(106): [ 3.95  3.00  8.23 -1.94  2.39 -3.65  0.87 -0.16 -4.04 -1.92]
(2): [-2.91 -4.42 -2.86  3.08  0.27 -5.95  1.05 -2.39 -1.97  1.83]
(73): [ 1.83 -5.95 -4.42 -1.98  3.08 -2.86  1.05 -2.91 -2.39  0.27]
order: [ 1.83 -1.97 -2.39  1.05 -5.95  0.27  3.08 -2.86 -4.42 -2.91] -> (2)
[ 3.96  3.01  8.24 -1.92  2.39 -3.63  0.86 -0.14 -4.03 -1.92] -> (106)

(193): [ 3.12  8.95  3.50  0.85  0.13 -1.17 -2.86 -0.20  4.71 -2.65  1.81  1.35
  2.39 -1.28  1.92 -1.44 -6.61 -1.47  2.25  0.69  1.46 -2.41  3.61  3.09
  2.16  2.78  0.07  3.65  0.63  1.01  2.49  4.75 -3.44 -0.40 -2.01 -1.61
  1.85  1.70  2.12  0.00  4.81  3.25  3.33 -0.81]
(104): [ 6.18  4.83  0.43  5.98  0.13  1.40 -2.49 -0.78  5.21 -0.29  1.29 -2.19
 -0.61 -1.69  3.97 -1.93 -4.76 -3.78  0.13 -1.87  1.16 -0.12 -4.12 -0.44
 -1.35  1.67  4.02  2.79 -2.63  1.99 -2.03  5.69 -0.27 -0.94  0.45  1.50
 -0.31  3.79 -4.66  1.53 -3.69  0.81 -1.66 -3.81]
(127): [-7.09 -2.95 -0.01 -6.92  3.89 -0.28  1.74  0.36 -6.25  0.69 -2.63  1.66
 -2.43  2.66 -1.75  0.61  1.97  3.90 -1.00  0.23  3.85 -0.95 -1.57  1.35
  3.43 -0.58 -4.14 -3.34  0.99 -1.28  2.95 -3.05  0.98  4.28  3.09 -0.36
 -1.14 -3.86 -0.58 -1.25  2.83 -3.50 -2.52  1.08]
(40): [ 3.31  1.86  1.31  2.51 -6.78 -0.12  0.48 -0.06  1.12 -0.54  2.65  2.22
  3.40 -2.34 -0.86  2.24  0.08 -1.40  1.08  3.77 -5.44  1.01  5.93  0.33
 -0.49  1.23  1.09  2.01  0.41 -1.08  0.33 -3.51 -0.23 -5.21 -3.97 -2.97
  1.83  3.12  3.18  0.15  1.97  2.74  7.76  3.39]
(172): [ 6.18  4.83  0.43  5.98  0.13  1.40 -2.49 -0.78  5.21 -0.29  1.29 -2.19
 -0.61 -1.69  3.97 -1.93 -4.76 -3.78  0.13 -1.87  1.16 -0.12 -4.12 -0.44
 -1.35  1.67  4.02 -1.56  1.09 -1.22  1.26 -4.59  1.62  3.05 -0.55  0.70
  0.62 -3.29  5.39  1.15  1.86 -0.95 -0.22  1.99]
(195): [-2.66  0.53 -0.03 -0.86 -2.20  2.84  1.10  1.19 -8.25  3.52  1.07  5.84
 -1.90  2.66  2.07  3.51 -1.27  1.57 -0.76  3.63  2.78  0.91  3.72  2.49
  4.55  0.56 -3.22 -1.87  0.37 -2.29  2.41 -5.46  0.87 -2.53  1.01 -3.85
 -0.86  0.75 -2.88 -2.24  2.58 -1.66  4.28  3.85]
(125): [ 2.99  3.31 -0.67  3.78 -0.72 -0.94 -2.99  2.07  4.02  0.40  2.94  1.29
  2.89  1.59  2.24 -0.57 -2.73 -1.27  2.95 -1.26 -0.37 -0.12  8.89  0.85
 -1.26 -1.80 -0.60  1.87  3.08  0.92 -1.56  4.26 -4.79 -3.91 -4.16 -0.93
  1.93 -0.79  5.63 -2.15  1.53  5.41  2.62  0.48]
(16): [-1.12  2.91 -1.23  0.75  2.97 -0.03 -3.04  3.28 -0.86  2.40  1.78  3.13
  0.32  4.71  3.71 -0.31 -3.58  0.82  2.36 -1.81  4.93 -0.74  8.52  2.46
  1.89 -2.59 -3.79 -0.33  3.93  0.51 -0.14  3.96 -5.05 -1.67 -1.42 -1.32
  0.73 -3.13  3.55 -3.99  2.85  3.29  0.26  0.63]
(152): [ 1.64 -2.41  1.27 -0.05 -3.95  0.50  3.19 -3.10  0.17 -1.96 -1.33 -2.51
 -0.41 -4.89 -3.08  0.99  3.14 -1.15 -2.33  2.48 -5.13  1.07 -8.01 -2.20
 -1.50  2.84  3.78  0.40 -4.09 -0.73  0.05 -4.64  5.21  0.54  1.25  0.56
 -0.78  3.86 -4.07  3.80 -2.78 -3.30  0.94 -0.01]
(39): [ 1.63  5.86  2.18  1.48 -3.70  2.84 -0.16 -0.21 -4.05  1.31  2.09  5.18
 -0.71 -0.44  3.19  2.52 -4.98 -0.91 -0.20  4.18  1.77 -0.04  2.01  3.18
  4.69  3.52 -0.55  1.06 -1.41 -1.40  2.92 -2.93  0.75 -3.16  0.19 -4.01
 -0.13  4.25 -4.42 -0.61  3.12 -0.62  6.20  2.46]
(88): [-2.41  3.12  2.49  2.16 -0.20  2.12 -1.28  1.70  0.13  3.09 -3.44  1.46
 -0.80  0.85  0.63  8.95  0.07 -1.61  3.33 -6.61  1.92 -1.17  3.61  2.25
 -1.44 -2.65  2.78 -2.01  4.75  0.00  4.81  0.69 -1.47  3.65  3.25 -2.86
  1.35  1.85  1.01  2.39 -0.40  4.71  3.50  1.81]
order: [-1.28 -0.81  1.81 -1.17  3.61  3.12 -1.44  0.00  3.50  3.25  0.69 -2.01
  3.65  4.71  1.46  0.85 -2.65  2.25  1.35 -0.20 -6.61 -1.61  4.75  0.13
  3.33  2.16  2.39 -2.86  1.70  4.81 -2.41  2.78  3.09  0.63  1.85  1.92
  8.95 -0.40  0.07  1.01 -1.47  2.49 -3.44  2.12] -> (193)
[-7.09 -2.95 -0.01 -6.93  3.89 -0.28  1.74  0.36 -6.25  0.70 -2.64  1.66
 -2.43  2.66 -1.75  0.61  1.97  3.89 -1.00  0.23  3.85 -0.95 -1.57  1.35
  3.43 -0.58 -4.13 -3.34  0.99 -1.29  2.96 -3.05  0.98  4.28  3.09 -0.36
 -1.13 -3.87 -0.58 -1.24  2.83 -3.50 -2.53  1.07] -> (127)

